Each group spreads out from one shared centre, both ways along 4 directions of its own. There are 2 groups.
The table, row by row:
Array([  0,  24,  -3,  38,  14,  11, -21, -11, -24,  29,  -7, -28,   1])
Array([  8,  -8, -30, -48,   5,  11,  23,  -9,  19,  16, -17,   5, -19])
Array([ 13, -72, -76,   5,  19, -20, -40, -65,  -1,  -9,  13, -84, -23])
Array([-39,  -9,  96,  -7,  27,  27, -20,  64, -39, -27, -37, -41,  18])
Array([-36, -21,   4,  50,  17,   4,   5,   5, -21, -22, -23,  -1,  -8])
Array([ 23,  50, -23,  31,   8, -26, -18, -20,  -1, -14, -11, 104, -14])
Array([ 51,  54,   2, -15, -27,  38,  66, -20,   3, -30,   3, -17,  31])
Array([ 21,  56, -21,  12,   7,  -8,  39,  10,  26,  15,  -8,  73,  -6])
Array([ 22,  35,  27, -20,   1,  23,  37,  18, -43,   9,   7,  14,  41])
Array([ 20,  24,  22,  -7,  -7,  20, -22, -56, -11,   9,  36, -14,  17])
Array([-21, -27,  -7,  43, -10, -16,   5, -20,   3,  11,  26, -41,  27])
Array([ 15,  16,   6,  69,  13, -28, -65,  18,  27,  49, -22,  14, -50])
Array([-12,   6, -62, -50, -30,  10, -46,  -4,  24, -19, -28,  24, -49])
Array([-10,  -6, -16,  36,  35, -26, -40,  22,  -7,  14,  -7,  34, -23])
Array([-11,  14,  15,  12, -22,  36, -14,  15,   6, -12, -30,  44, -33])
Array([ 16,   7,  -6,  -8, -25,   6,  -8, -30,   4,  -4,  28,  -1, -13])
Array([ 18, -59, -23, -12,  -4,  -1, -29, -17, -19, -27,   9, -89, -19])
Array([ -2, -44,  -3,  21,  41, -44,   4, -47, -46,  72,  59, -60,  41])
Array([ 43,  60,  12,  15,   5,  11,   0,   7, -24,  -2,  37,   6,  -6])
Array([  13,  -42,   16,   -7,   28,  -21,   21,  -33,    6,   64,   73, -105,   56])
Array([-55, -64,  34,  -8, -14,  -9,   0, 100,  26,  -1, -46, -47, -32])
Array([ -1, -14,  20,  22,  27,   7, -30,  44,  -6, -13, -26,  -4, -24])
Array([  34,  -87, -127,   20,  -31,  -58,   34, -127,   73,  -45,   43,  -14,  -27])
Array([ 39, -15, -66,  11,   0,  15, -15, -78,  14,  36,  71, -11,   6])
Array([-40,  26, -31,  32,  -2,  35,  51, -29, -23, -55, -22,   8, -13])
Array([ 15,   8,  -1, -77, -60,   6, -63,   2,  34,   4, -75,  33, -54])
Array([-19, -40, -29, -36,   7, -31,  11, -18,  20,   6,   4,  12,  -5])
Array([-15,   4, -27, -29, -29,  41,  65,  26, -13, -55, -55,  -7,  -1])
Array([ 22,  28,  54, -24,   0,  22,  20,  19,  22, -39, -26,  86,   9])
Array([-25,  24,  67,  64, -12, -17, -76,  33,   2,  16, -19,   9, -42])
Array([ 22,  71,  -5, -53,  -4,  44, 119,  36, -27,   2, -14,  10,  45])
Array([ 37,  10, -16,  43,  25,  -3, -53,  11,  11,  24,  25,  34,  11])
Array([ 13,  43,   3,  37, -29,  16,  15,  57,   5, -28, -60,  24,  -2])
Array([-43, -36,  11,  -1,  18,  20,  -1,  -4,  -5, -41,  -2, -48,  -1])
Array([ 18,  20, -18,   5,  12, -29,  27, -30,  37,  14, -26,  98,   0])
Array([ -3,  36,  -8,  -3, -21,  -6,  15, -50,   9, -12,  10,  42,  -1])
Array([   9,  -35, -127,   -7,   -9,  -44,   58, -115,   39,  -43,   44,   14,   -2])
Array([-43, -16, 127, -58,  16,  87,  34,  91, -41, -75, -70, -91,  36])
Array([-20,  -7, -33, -49,  -5,  10,  -7, -43,  37,  16,   9, -60, -23])
Array([ 15,  59,  98, -22, -10,  22, -17,  86, -15,   4, -17,  24,  29])
Array([  6,   8, -20,   7,   4,  23,   5,  28,   0,  23,  10, -14,  14])
Array([ 27,   7, -30,  24,  -6,  -4,  13, -52,  25,  -9,  25,   6,  -3])
Array([ 23,  -8,  54,   4,  17, -15, -33,  12,  21,  35,  33, -31,  12])
Array([ -4, -39,   1, -18,   6,  14,   6,  17, -12, -25, -28, -47,   2])
Array([-58, -30,  33,  -7,  20,  21, -36,  34,  -3,   0, -41, -76, -33])
Array([ 18,   9,  13, -10,  20, -17, -18,  39,  13, -24,  -9,  10,  -1])
Array([ 11, -74, -23, -24,  45, -53, -13, -29,  35,  55,  36, -79,  30])
Array([ -9,  12, -16,  71,  41, -47, -20,  66,  41,  21, -13, 127, -19])
Array([ 44,  50, -32,  10,   1,  -1,  83,   3,  33,   7,  -3, 109,   9])
Array([ -8, -22, -23,   2,  -2,   3,  18,   4,   3, -16,  -9,  14,  -1])
Array([ 13,  23,  25, -25,   7,  19,   1,  14,  17,  11,  10,   1,  32])
Array([ 15, -21,  54,  -5,  11, -34, -37,  10,  23,  23,  44, -72,  23])
Array([ -40,    1, -125,   14,  -21,   46,   16,  -64,  -11,  -63,  -46,   49,  -58])
Array([-16,  26, -33,  54,   8, -21,  12,  26,  24,  21, -35,  95,   2])
Array([ 22,  32, -45,  80,  11, -17,   8, -34,  40,  38,  24,  89,  -7])
Array([-35,   1,  22,  26,  37,  -5, -51,   6, -38,  54,  32,  17, -19])
Array([  2,   2, -51,  19,  16,  18,   4,   4,  -7, -21, -37,  16, -13])
Array([ 33, -22,  32, -15, -28, -13, -32,  18,  48,  -2, -12, -49, -21])
Array([ 27,   1,  64,  15,  17, -33,   2,  12, -35,  14,  41, -47,  55])
Array([-11,   5,  56, -16,  20,  64, -28,  17, -63,   6,   5, -58,   0])
Array([ -7, -38,  33, -50,  21,   4, -36,   9, -32,  -5,  35, -86,  15])
Some new rows, each followed by its group:
Array([ 50,  44,  25, -65, -35,  75,  50,  -7,   0, -15,  -1, -20,  40]) H
Array([ 15,  15, -28,   5,   7, -20,  40,  11,   3,   5,   1,  66,  -9]) H
Array([ -3,  10, -68,  61,  19,  59,  36,  20, -73, -67, -23,  64,  -7]) V
Array([  9, -18, -28, -20,  33,  -7,  39,  19, -37, -11,  10,  14,  34]) V
Array([  4,  15,   4, -45,  -3, -23, -29,  40,  11,  26,  -4,   3,   0]) V
Array([-17, -24, -18, -11,  12, -15,  -6, -13, -34, -19,  -9,  15,  29]) V
Array([ -7, -16, -59, -11,   5,  -3,   4, -59,  10,  -4,  14, -20, -32]) H
Array([ -3,  21,  20,  28, -18,   4,  22,  15,  -8,   9,   8,  38,   9]) H
Array([ 32, -22,  40, -37,  57, -76,  16,  29,  13,  71,  50, -94,  50]) V
Array([-32,  -9, 107, -36, -11,  51,   6,  82, -43, -40, -42, -54,  10]) H
Array([ 25, -16,  14, -30,  -8,  30, -19, -57, -21,  -6,  18, -55,  10]) H
Array([-37,   6,   0,  29, -35,  24, -41, -51, -10,  -7,  -3, -35, -31]) V
Array([ 32, -49,  77, -44,  41, -45, -49,  30,  65,  70,  46, -73,  30]) V
Array([-22,  19,  38, -48, -37,  55,  42, -13, -16, -36, -18, -26,   9]) H
Array([-36, -30,  12, -22,   9,  -6,  51,  70,   1, -36, -52,  17, -19]) H
Array([ 29,  46, -85,  55,  -4, -67,  -7, -77,  53,  24,  38, 124, -16]) H
Array([-16, -46, -18, -11,  21, -27,  -1,  -8,   7,  17,  30, -45,  -8]) V
Array([-19,  22, -20,   0, -12,  29, -20,   8,  15,  -2, -33,  -4,  -5]) V
Array([ 65,   4, -28, -63, -27,  57,  81, -80, -26, -82,  -2, -47,  42]) H
Array([  7, -14, -27,  18,  39, -11,  46, -22, -42,   3,  27,  16,  14]) V
Array([ 26,  27,  21, -25,  29,  15,  18, -12, -36,   1,  25, -21,  21]) H
Array([ -1, -46,  -3,  -9,  -2,  15,  24,  13,   6,   9,   9, -75,  -4]) H
Array([-34, -25,  15,   6,  15,  11,  12,  -9,  -9, -26,  12, -31,   9]) H
Array([-24,  19,  -9,   4, -12,  17,   5,  42, -17, -32, -28,  63, -26]) V
Array([-10, -11,  23,  20,  27, -29,   6,  15,  34,  11,  25, -49,   3]) V
Array([ 18,  10,  43,  -9,  -8, -12, -16,  22,  14,   4,   1,  26,  18]) H
Array([-13, -62,  15, -38,   0,  11, -15,  26, -25,   8,  -2, -77,  -3]) H
Array([ 27,  52,  78,  44, -20, -14, -13,  41, -35,   4,   2,  -2,  21]) V
Array([-62, -45,  -8, -24,  29, -19,  16,  74,  -1,  -8, -59,  15, -15]) H
Array([-44,  32,  -4,  84, -42,  42,   4, -24,   6,  -2, -28,  14, -37]) V
Array([-51, -24,  51,   2,  -3,  -4,   3,  35, -17,   2, -43,  -1, -32]) H
Array([-16,  69,   7,  13,  -3,  44,   9,  42, -52, -38, -31,  98,  -3]) V
Array([-23,  47, -19,  52, -53,  10, -24,  -2, -23, -20, -14,  11, -20]) V
Array([-18,  30,  60, -12,   4,  40,  15,  26, -17, -38,  -5,  14,   8]) H
Array([-49, -45,  -1,  14,  27,   6, -34,  60, -40, -17, -14, -36, -36]) H
Array([  2,  -8, -18, -13,  -2,  -8,  36, -15, -30,  32,  -1, -43,  23]) V
Array([ -5, -51, -22, -21,   1, -26, -11, -31,  20,  -4,  37,   2,  15]) H
Array([-30,  45,  52, -15,  -1,   7,  -4,  49,   4,  44, -13,  53,  23]) H
Array([ -7, -45, -19, -59, -14,  -9,   4, -27, -21,  13,  -8,  46, -12]) V
Array([-54,  -9, -70,  33, -27,  52,   6, -62, -15, -45, -27,  49,  -9]) V
Array([  3,  47,  -6,  58, -41,  18,   7,   3, -27, -28, -24,  55,  -3]) V
Array([ 22,  -1,   6, -22,  -1,   3,  18, -54,  13, -17,  50,  -5,  35]) H
Array([  33,  -38,   -6,  -59,   -4,  -13,    3,  -25,  -27,  -19,   40, -120,   38]) H
Array([  4, -31, -47, -29, -16, -51, -30, -29,  27,  36,  20,  17,   1]) V
Array([  6,  13, -14, -27, -34,  14,  49, -26,  41, -51, -27,  12, -23]) H
Array([ 19,  74,  85,  96,  14,   6,  -3,  48,   4, -10,  24,  -1,  41]) V
Array([ -2,  -2,  12,   1,   8, -17,  -8, -15,  29,  53,   6, -27,  -2]) V
Array([ -1, -23, -51, -21,  -1, -17,  12, -40,  -4,  12,  29, -21,   1]) V
Array([-25,  16,  21, -28, -13,  27,  31,  51, -25, -16, -52,   5, -11]) H
Array([-22,  -9, -47, -36, -48,  23, -29, -27,  44, -14, -54,  15, -49]) V
Array([ 14,  37,  14, -10,  -8,  19,  27,  13, -27,  29, -21,  37,  24]) H
Array([-37,   2,  20,   0,  14,  -7,  -5,  78,   5,  -3, -31,  -5,  -5]) H
Array([-38, -48,  53, -18,  25,  -7, -34,  52, -22,  12, -20, -23,   4]) H
Array([ 28,  17,  61,  -8,  32,   2,  -8,  26,  -8,   6,  19, -14,  15]) H
Array([-36,  -9, -95, -47, -71,  16, -19, -20,  32, -53, -82,  54, -71]) V
Array([ 21,  -7, -30,  12,  14, -28, -29, -28,  36,  30,  28,  27, -46]) H
Array([ -7,  28,  29,  28, -17,  14, -15,  -5,   6, -16,   3,  58, -26]) V
Array([ 24, -22, -65,  45, -12, -67, -32, -48,   4,  63,  24,  20, -30]) H
Array([ 29,   6,   5,   8,  25, -56,  14,  29,  -5,  -5,   8, -15,  28]) V
Array([-36,  14,  -9,  -2, -30,  13, -27, -14, -30, -55, -18,  47,   5]) V
Array([-13, -20,   0, -18,   9, -16,  20, -25, -44,  -8,  27, -43,  38]) V
Array([  5, -19, -42, -43,   9, -11,  47,   5,  10, -13,   5,  12,  29]) H
Array([-17,  41, -41,   4, -32,  28,  17,   4, -42, -71, -49,  58, -23]) V
Array([-50,   9,  48,  23,  14, -14, -13,  57,  -8,  24, -27,  44, -17]) H
Array([ -1,  -1, -10,   3, -11,  -4,   4,   1,  16, -13,  17,  33,  -8]) V
Array([-12, -18,  34,  26,  -5, -34,  -8, -37,  48,  12,  44, -81,  29]) V
Array([  5, -20,   6,  37,  19, -41, -37, -28,  -7,  45,  33,  14, -16]) H
Array([ -2,  18,   2,  35, -24, -21, -20, -27,   0,  24,  18,  57, -12]) H
Array([ 28,  -1, -24,  26,  -8, -16, -26, -41,  24,  58,  26,  23, -29]) H
Array([-20,  23, -46,  70,  11,  19,  19,  -5, -54, -80, -15,  43,  -3]) V
Array([25, 42, 16, 10, 32, 10, 25, 26, 16, 16, -7, 52, 24]) H
Array([ 44,  28,  69, -24, -20, -27, -57,  63,  38,  34,   5, -16,  11]) V
Array([-31, -42, -12, -10,   7, -11, -22,  -9, -17,   6,  14, -70, -20]) H
Array([ 49,   1, -41,  28,   5, -29,   4, -59,  44,  22,  21,  43,   4]) H
Array([  64,   -5,  127,  -49,    0,  -36,  -83,   38,   46,  112,   67, -107,   39]) V
Array([ 13, -53, -13, -16, -32, -21, -24, -62,  53,  51,  48, -67, -18]) V
Array([ 51,  10, -61,  -2,  -5, -42,  15, -72,  25,  41,  66,  16,  27]) H
Array([ 10,  36,  80, -18, -24,  51, -11,  24, -24,   8, -25, -47,  25]) H
